Each row has a name. After each piece below comes the name of the row it's from. Each question is about the rows just above it.

[ 69  80 106 136 134 118 135 131  88 106 145 128 106 143  87 132] -> sopup
[111  60  82 122 123 145 132 184 139 133  57  48  78 112 150 122] -> boson
[122  72  80 106 131 136 134 145 128  88 135 118 106 143  87 148] -> Likub
[122  72  80 106 131 136 134 145 128  88 135 118 106 143  87 128] -> bipaf
Which row holds [122  72  80 106 131 136 134 145 128  88 135 118 106 143  87 128]?
bipaf
The row with [122  72  80 106 131 136 134 145 128  88 135 118 106 143  87 148] is
Likub

[115 125 131 137 129  48 128 119 101 132] -> tor
[133 137 129  48 128 143 145 128 127 102] -> kelis
[117 121 139 119 123 134 142 129 124 132] -> Likub
[115 125 131 137 129  48 128 112 101 132] -> Bes
which: [115 125 131 137 129  48 128 112 101 132]
Bes
which: [139 119 123 134 142]
Likub

[146 127 131 134 132  92  76 117] -> boson
[111 119 113 142 143 152 171 133] -> kofa
[121 139 112 111 100 138 144 139] -> pog
[118 135 145 133 142 120  62 183] -> Bes
[154 113 134 136 132  95 138 119] -> sopup
[114 123 120 142 135 104 137 122] -> tor
[127 127 142 142 135 128 137 122] -> bomik
[111 127 124 142 128 123 129 123] -> kator
which: [127 124 142]
kator
[145 133] is in which row?
Bes
which: [120  62 183]
Bes
which: [142 135 128 137]
bomik

[118 132 139 119 120 108 146 126 129 104 149  96 136 150 133 124 110 121
 155 125 156 123 118 106] : kofa
[139 122 122 125 130 137 120 130 124 136 134 121 130 124 126 128 139 135
 115 134 112 132 122 141] : Bes
[127 133 117 114 135 163  93 134 114 161 149  96 136 116 127 127 137 136
 118 134 114 131 117 142] : bomik
[145 118 131  96 119 113 134 132 118 108 127 112 130 162 133 118 127 140
 138 140 133 127  83 131] : sopup
[153 115 127  95 120 123 127 133 115 117 131 107 131 157 131 117 136 145
 127 145 118 129  81 143] : bipaf
[173 104 107 114 135 163  93 134 114 161 149  96 136 116 121 125 170 159
  77 151  65 140 100 184] : Likub
[ 90 148 132 169 136 129 135 121 145 134 121 159 122  96 126 142 112 102
 138 105 150 126 189 100] : kator
[112 136 128 149 133 133 128 124 137 136 126 141 125 108 126 136 125 117
 128 118 133 128 160 119] : boson
which: [127 133 115]
bipaf
The row with [127 133 117 114 135 163  93 134 114 161 149  96 136 116 127 127 137 136
 118 134 114 131 117 142] is
bomik
The row with [146 126 129 104 149  96 136 150 133 124] is
kofa
Which row holds [136 134 121 130 124 126 128]?
Bes

[ 66 144 131 143  98] -> bomik
[ 87 138 143  98 131] -> pog
[ 66 138 143  98 150] -> boson
Where do [ 87 138 143  98 131] appear?
pog
The row with [138 143  98 131] is
pog
[ 98 150] is in which row?
boson
which: [143  98 131]
pog

[171 108 128  61]  tor
[130 104 128  61]  kofa
[131 158 128 124]  bipaf
[146 102  93 136]  Likub
[108  87 144  74]  pog
[118 112 172 108]  Nuki
[130  61 172 108]  kator
[146 102] is in which row?
Likub
The row with [130 104 128  61] is
kofa
which: [130  61 172 108]
kator
which: [ 61 172]
kator
which: [131 158]
bipaf

[ 73 113 110  85 118 124 104 111  91 177 119 182 125 130 152 184 140 106
 115 118 130 105  71 139 149 144 126 128 145 144 113 143 123 130 125 116] : Nuki
[ 95 126  97  81 111 119 116 112 104 149 112 175 144 112 139 196 128  99
 101 129 150 123  99 135 136 136 143 120 134 126 118 136 120 140 132 121] : bipaf
[ 98 120 132  93 117 132 123 134 128 119 135 167 119 136 114 185 148 118
  87 119 121 117 129 101 116 140 155 114  98 119 119 136 137 115 152 128] : pog
[144 112 139 197 128 128 127 128 128 128 128 128 128 128 128 128 128 128
 128 128 128 128 128 128 128 128 128 128 128 128 128 128 128 128 128 128] : bomik
[129 119 102 108  94 131 103 127 134 146 149 144 144 140 156 136 167 127
  86 168 134  92  52 106 155 124 154 123 106 151  96 125 140  81  66 131] : tor
[112 104 149 112 173 144 112 120 136 142 133 151 142 141 118 189 137 159
  97  86 107  87 127  84 155 152 148 143 117 119 111 134 149 119 154 170] : Bes
[ 85 110 138  77 114 130 117 132 141 127 136 163 127 146 116 197 140 155
  88  95  99  94 139  81 142 151 147 128  94 116 110 137 150 110 163 158] : kator
Which row holds [112 104 149 112 175 144 112]?
bipaf
Where do [136 136 143 120 134 126 118 136 120 140 132] appear?
bipaf
The row with [144 112 139 196] is
bipaf
The row with [197 140 155  88  95] is
kator
which: [139 196 128  99 101 129 150]
bipaf

[136  86  89  74  84 144 134 158 134 128 157 145 147 124 151 135] -> Nuki
[ 69 110  96  93 104 146 126 130 109 142  97 177 118  98 138 172] -> kator
[123 123 137 142 119 140 163 109 143 135 157 124 145 147 107 155] -> Likub
[136  86  89  74  84 144 134 158 134 128 162 136 142 137 131 140] -> bomik
[157 145 147 124] is in which row?
Nuki
Where do [ 84 144 134 158 134 128 157 145 147 124] appear?
Nuki

[165  74  71 165 104 165 166  78  97 118 109 174 101 112 141  99  89 125
 113 152  79 111 132 108 159  78] = Likub
[109  99 121  93 168 108 131 162  91  86  72 129 166 137 105  80  73 119
  89 171 147 119 178 177 105 117] = kator
[165  74  71 165 104 165 166  78  97 118 109 174 101 112 141  99  89 125
 113 152  79 111 132 108 161 119] = kelis
[167 137 148 139 109 167 159 151  96  88  69 122 152 104  75 147 152 125
  76 178 148 103 165 187 145 144] = Nuki
[109  99 121  93 168 108 131 162  91  86  72 129 166 137 105  84  73 119
  89 171 147 119 178 177 105 117] = Bes
[165  74  71 165 104 165 166  78  97 118 109 174 101 112 150 141 119  91
 138  74 153 114  76 118  84 134] = kofa
[ 69  95 186  87 160 142 184 177 111  90 136 117  84 136 150 169  86 134
 179 142 114 152 112 164 185 132] = boson
[126  78 138  82 155  81 179 169 111  93 154 167  97 180 108  82  99 118
 147 169 177  90 130 150 162 118] = bomik
Which row holds [169 111  93 154 167  97]?
bomik
Which row holds [109 167 159 151  96  88  69 122 152 104  75 147]?
Nuki
which: [109  99 121  93 168 108 131 162  91  86  72 129 166 137 105  84  73 119
  89 171 147 119 178 177 105 117]
Bes

